The rows of D fall into 4 groups, which share some directions, and each row is roughly a mix of its group's hidden directions.
D, 144 rows:
-18  16  42  -14  23  -45  -2  -28  16  -40  32
-12  -40  7  26  -17  32  -13  6  -26  55  33
2  -20  36  18  12  48  -50  13  -8  38  2
60  45  25  20  32  18  5  3  8  -14  -22
16  8  14  -23  11  2  29  6  31  47  59
-5  -32  11  -14  -13  2  -51  18  -24  45  41
-10  54  -51  -18  23  -23  11  -19  8  18  29
1  50  -14  -16  12  -26  28  -9  1  44  46
35  -5  -18  -6  -29  20  56  6  50  0  15
24  -36  -22  64  -25  -8  35  -10  -1  16  0
56  -36  -16  2  -43  29  -1  32  11  -2  13
40  -3  61  -3  5  -17  2  45  10  -20  24
-43  -5  4  -10  31  -26  -38  8  -51  -11  28
-7  -29  4  -10  24  -5  -54  11  -20  11  60
-9  -30  35  12  -16  17  -26  42  3  -18  -55
46  16  20  6  -16  -15  48  -17  36  -35  -14
18  -51  30  18  -43  29  2  6  12  -31  -27
-34  42  -3  -25  46  -38  14  -26  -19  -18  -3
26  0  -2  35  -43  9  58  3  12  29  -22
13  -4  54  -31  -51  0  -7  22  28  -26  -1
-19  -55  -57  -28  -29  13  11  7  -8  7  -3
-14  -6  -13  -47  -40  -11  35  -14  10  28  45
-22  -52  34  17  -6  -23  -19  -23  -14  -28  40
46  48  40  16  20  2  10  11  42  -1  -7
16  20  -42  -1  22  10  9  -20  -10  -33  -63
-11  16  27  32  2  -24  9  -35  -31  27  56
-23  -8  8  16  33  -34  -52  1  -36  -37  -14
51  10  9  7  13  -23  -12  -4  25  -62  23
21  30  -11  -7  -19  -17  55  1  40  -25  -37
55  -6  50  -10  -14  24  6  0  33  33  5
-19  -14  8  16  -23  33  -32  11  -36  58  -21
-25  -51  30  24  -27  36  19  -10  25  -22  -19
-6  24  24  11  56  -52  -17  -7  0  -34  10
-22  13  6  -1  31  33  -52  -12  -36  42  9
-69  -1  -36  -26  17  -1  -24  7  -24  23  -4
31  -24  -19  -28  3  -6  34  14  43  3  53
32  33  24  47  23  5  -23  2  -8  -17  -49
-28  -36  17  -36  -27  -5  -19  40  -32  24  28
-7  43  -28  -3  18  29  10  31  8  58  -18
42  14  -4  9  7  0  32  0  42  -61  -12
15  14  63  -20  -13  -35  25  -26  -4  -25  -24
-3  31  21  6  -22  -24  52  -20  38  1  -41
58  15  56  -1  -2  -6  9  24  35  -5  3
-17  24  2  -7  18  -49  -3  -45  -43  -25  -24
42  28  -8  1  -32  0  52  3  42  -24  -1
12  26  62  -18  -38  -3  22  -16  24  21  -23
41  14  0  -2  43  -49  -34  -5  -10  -29  21
-31  -40  -67  0  19  14  25  -11  0  16  -2
-19  -23  -18  30  -26  12  -11  -16  -18  -38  -60
-17  13  -48  -26  -8  -12  16  -19  -44  -12  -48
11  23  60  30  8  22  -36  21  16  28  -13
2  -22  8  37  38  13  -56  21  -20  -13  -30
-46  41  -37  -18  31  -44  14  -10  -4  5  -2
-29  -29  -41  -12  -5  7  -47  29  -29  34  11
20  15  59  -14  4  12  -40  9  10  38  33
-9  49  -5  -21  30  -13  3  0  20  48  45
-25  43  -35  27  2  24  20  -20  -22  44  -22
16  62  -39  -11  12  -3  25  -11  9  24  37
-54  0  38  -28  5  -25  -29  -29  -9  33  10
37  -33  -50  11  -42  26  2  26  -11  1  -20
-42  23  -19  -1  -17  25  15  -31  -9  62  5
-43  -39  -45  -5  -8  1  7  19  -46  -8  -25
-31  23  -26  -47  -16  -29  38  3  1  22  36
33  45  27  -13  20  -48  0  -17  10  -21  33
-6  -13  25  -29  -27  15  -2  21  -11  26  70
2  -31  -32  1  6  -36  -3  -48  -27  -48  0
-34  -41  4  12  18  -8  36  -39  34  -28  23
4  50  33  -6  13  24  5  20  41  -9  -47
-7  -11  19  -3  -65  -7  35  -41  -21  -8  23
-3  -36  -60  -6  -27  -5  41  -15  11  -31  -7
-22  -11  -20  -60  -49  15  28  7  21  9  -6
33  -7  41  -18  -43  -11  -2  16  55  10  13
16  13  -37  -10  -11  12  60  -41  5  -9  35
42  -16  64  4  11  -3  -35  23  -16  -19  6
36  26  24  -4  -10  36  30  29  37  36  16
-38  17  22  -52  22  16  18  -18  26  -31  26
-2  14  26  16  -7  50  -13  42  16  19  -50
-18  50  -55  4  24  -14  -17  -22  -35  8  10
-4  18  69  -20  -21  -25  -22  -17  3  -30  -24
-38  -35  -51  13  35  -8  13  -20  -10  33  15
-9  18  53  -22  17  -14  -14  -17  -2  42  48
-8  35  -11  -18  44  -51  -25  -5  -37  -18  3
16  -29  0  50  34  4  -13  -32  -11  -49  16
-40  6  -44  -13  5  -28  61  -10  2  11  14
25  20  -5  34  -1  6  45  -18  19  -39  -48
17  1  13  36  29  49  -15  17  37  -42  -7
23  6  -7  20  42  -52  10  -9  16  -40  34
-9  -28  16  -15  -5  -29  -26  -24  -19  -69  -9
18  16  17  -36  13  -35  -53  43  2  -3  24
-15  -10  -41  -61  -5  -22  13  -13  12  -43  -14
-16  -63  33  9  -2  28  -16  34  2  34  3
57  18  20  14  -24  -1  26  20  27  -47  4
17  15  68  -18  -18  6  -9  -8  30  15  40
-33  -35  25  -3  -6  5  -52  14  -23  -39  -27
9  3  44  31  -14  26  -45  21  -23  -24  -37
-34  -33  22  30  21  26  -41  13  -8  -22  -39
14  45  -30  29  6  -14  17  -22  13  -59  -4
10  -8  50  11  -33  45  -21  41  1  9  -23
18  34  -22  3  32  -25  48  -38  19  7  30
33  7  28  -2  -30  -34  16  33  24  -50  18
-57  4  -43  -27  5  -4  5  -16  -33  25  30
32  37  36  7  -17  24  35  3  45  -3  -27
1  5  46  21  31  -27  -49  34  -4  -28  -6
42  4  12  8  -24  -37  22  9  61  -20  -9
21  -35  38  5  -31  -11  -42  34  -14  -31  -20
4  -53  -2  -16  -38  24  35  -17  25  38  8
-23  -26  -17  12  -25  42  35  15  -3  51  24
32  12  -1  10  21  -31  -31  6  10  -70  -3
41  33  25  30  7  4  -15  33  25  -21  -45
27  -30  75  22  0  5  0  9  25  -16  -7
51  -40  -15  7  -31  24  -26  35  -9  -3  -25
7  65  33  -14  -6  3  9  -10  29  36  27
42  30  -28  -7  6  -27  -5  -17  6  -58  26
-34  -30  -28  -38  -28  13  20  8  -36  28  32
-52  -13  52  -10  6  -13  -28  -4  -21  30  -25
44  -33  -61  1  21  -7  27  -13  21  -12  5
14  -17  2  -16  40  2  -17  53  -21  30  44
-21  -19  -68  34  16  20  17  2  -8  -26  -22
56  -7  39  -10  -14  9  7  13  37  -16  42
7  32  -32  31  28  33  -12  -25  -42  -35  4
-13  -12  72  -21  -20  -4  -4  -33  -10  26  22
14  -18  -31  -21  -23  -21  -31  16  42  -43  -31
20  49  34  9  29  -26  -17  26  21  -31  -28
-12  -58  -11  6  -35  37  -15  11  -10  26  -37
-10  36  -34  19  21  -9  45  -20  51  2  -17
-1  64  33  -14  13  -36  13  -17  7  8  36
16  51  35  -7  12  7  -17  -11  22  23  54
9  72  1  -39  17  -17  14  -2  20  -14  -22
-31  36  -16  -14  6  -33  14  -51  -44  -12  7
-7  -32  33  17  -5  2  -45  19  -25  -38  -42
-27  -29  -35  -4  22  19  -52  0  -47  -7  8
31  9  49  21  36  -13  -50  -4  0  -16  -24
-14  48  67  -10  -6  -21  -2  0  14  4  29
42  -5  46  -5  -44  23  25  16  31  -19  -9
23  -21  -67  0  41  -2  27  -3  28  7  5
39  -20  61  -8  -14  8  5  28  39  -11  15
42  -7  58  23  9  8  -24  33  25  -2  -24
-26  -31  -69  19  12  23  -7  25  -22  8  7
-37  3  -59  -20  -12  19  24  11  12  -14  -44
-11  -14  30  7  42  -51  -29  -9  -14  -38  -21
45  5  52  10  -10  -10  -44  21  1  -30  -16
-5  0  74  5  -34  28  0  -12  -7  30  -11
14  -32  32  19  -49  29  1  -8  -4  -36  -38
-30  -39  16  23  0  7  -21  9  -42  -6  -56

Here is one row from each group, named. Which group is each of the other rows in?
-58  28  -6  -3  12  -19  22  -38  -27  23  30 | <10>
-9  -24  -26  -32  3  13  16  16  3  53  54 | <9>
45  39  12  28  37  2  26  -11  16  -41  10 | <7>
41  29  14  18  9  -51  7  9  43  -27  -17 | <86>

13  -1  31  4  -6  49  -34  28  3  53  -17 | <7>
-37  48  39  13  19  14  16  -5  30  8  -40 | <86>
-18  42  -37  -23  42  0  35  0  35  23  -4 | <10>
0  20  -60  24  11  32  13  37  27  25  -7 | <9>
53  10  65  -1  -6  -3  -18  24  22  -4  7 | <7>
-11  -29  -57  13  15  -38  9  -27  -11  -42  3 | <86>
28  1  45  9  -32  -7  -20  -5  66  8  0 | <7>
-4  -35  6  6  -2  -15  -61  7  -51  -26  -3 | <10>
-51  -3  -38  0  36  -27  -10  -10  -45  -19  -6 | <7>
-16  5  68  -23  9  -22  -15  -16  25  26  30 | <9>
-17  8  -12  11  -37  35  -18  51  -29  -21  37 | <7>
-52  -16  -17  -10  2  24  -32  11  -47  32  20 | <7>
35  34  34  37  -11  16  34  1  -20  35  -25 | <86>
36  -5  -59  -14  -18  24  38  13  18  26  -14 | <10>
